In the data rows, the value 128 means zero.
Every row has a hidden score from 0 to 12. What is each row's score? 6 is about the middle.
[ 94 154 161 162  81 107 144 166] ~ 7
[112 143 167 156  92 120 150  97] ~ 8
[162 150  86  91 152 111  72 147] ~ 6
[180 100 110 108 146 193 136  86] ~ 9
[ 89 156 164 163  97 142 122 139] ~ 8
[174  95  86 100 166 123 139 131] ~ 4
[114  97 105  99 170 102 140 151] ~ 4
[ 98  80  84  93 157 113 139 142] ~ 6
[154 103 103 110 155 115 152  85] ~ 3
[105  96  98 110 135 119  95 147] ~ 11
[ 94  92 111  91 158 129  72 152] ~ 12
[113 169 171 165 109 120 139 181] ~ 4
[103 109  94 104 166 131 173 155] ~ 0
[164 101 111 105 145 123 141  80] ~ 7
[108 163  94 112 136 121 135 156] ~ 0
[ 89 158 159 171  98 122 148 137] ~ 4
[103 152 178 150  97 122 142 139] ~ 9
[ 95  88  95 101 158 126  80  86] ~ 10
[116 153 107 112 153 101 147  92] ~ 0
[ 97 170 151 173  87 123 161 147] ~ 2
[176  99  88 108 172 111 155  92] ~ 1
[157  87  95 105 150 126 160 142] ~ 5
[113 162 155  83  88 119 139 152] ~ 12
[109 168 161 147 107 118 165 149] ~ 3
[ 90 148 166 150  87 124 142 153] ~ 9
[ 92 151  97 112 150 119 141 132] ~ 0
[ 98 149 175 155 114 119 145  80] ~ 6
[172  82  91  97 159 178  85 103] ~ 12
[ 92 148  77  93 129 129 140 140] ~ 3
[117 143 174 172 102 132 139 153] ~ 7
[116 154 160 169  98 121 141 165] ~ 6
[169  93 111 106 152 179 130 140] ~ 9
[172  93 106  97 144 185  81  82] ~ 12
[165 155 104 112  96 132 138 153] ~ 7
[102 164 171 175  99 134 149 152] ~ 4
[173  99  98 100 162 139 148 142] ~ 5
[ 93  96  87 107 140 124  99 144] ~ 9
[174  83 106  91 139 120  83  93] ~ 12
[107 166 147 184 105 122 147 169] ~ 1
[115  93 116  98 175 128 149 152] ~ 4
[171 117 113  91 152 116 159  78] ~ 4
[100 148  99 117 102 122 133 153] ~ 6
[112 160 166 162 107 127 135 169] ~ 6
[160 104  95 116 144 178  98  83] ~ 10
[114 156  95 113 166 119 136  68] ~ 0
[156 152 178 172  89 122 127 138] ~ 9
[118 144 165 158 104 121 130 141] ~ 8
[167  82  96 106 162 129 154  92] ~ 5
[114 162 145 166  88 130 148 145] ~ 5
[102 173 162 159  88 140 155  89] ~ 5
[100 162 143 167  84 126 140 153] ~ 5
[165 107 111 110 147 187  97 141] ~ 11
[109  85 113 109 184 130  70 125] ~ 9
[113 145 161 178  96 125 138 146] ~ 6
[169  90 102  88 168 193  69  85] ~ 12
[109 160 169 157 100 113 144 153] ~ 6
[101 148 103 104 147 108  94  93] ~ 5
[ 91 155 101 112  96 121 142  80] ~ 6
[105 161 169 169  97 123 125 142] ~ 7
[ 99  92 116 120 159 109 148 148] ~ 4
[102 147 174 186  91 118 122 147] ~ 8
[100  83 107 101 147 109 152 153] ~ 7
[103 153 175 167 102 116 127 156] ~ 7
[157  97 102 114 163 120  81 134] ~ 9
[153 109  94  94 157 183  68  73] ~ 12
[ 99  97 102 101 157 128  80 150] ~ 10
[100 150 157 180 104 128 153 137] ~ 3
[124 158 169 183  77 101 148  80] ~ 6
[159  98  96  98 158 116 146 150] ~ 5
[155 161 179 100  97 131 143  84] ~ 12
[170 114 106 109 160 131 130 133] ~ 5
[163  98 118  88 137 131 146 168] ~ 10
[ 87 157 175 171 104 119 131 140] ~ 6
[107 105 101  78 161 113  81  72] ~ 10
[164 110  98  92 175 120 125 144] ~ 4
[107 155 164 166  79 111 144  93] ~ 8
[124 157 161 105 103 125 145  97] ~ 10
[106 135 144 173 105 138 160 146] ~ 4
[117 152 153 177  94 131 140  78] ~ 5
[150 106  95  96 160 128 145 144] ~ 4
[163  98  97 103  86 133 147 149] ~ 12
[168 108  83  97 146 168  83 144] ~ 11
[107 146 159 165  99  99 138 148] ~ 6
[ 99 148 174 156  90 134 165 132] ~ 7
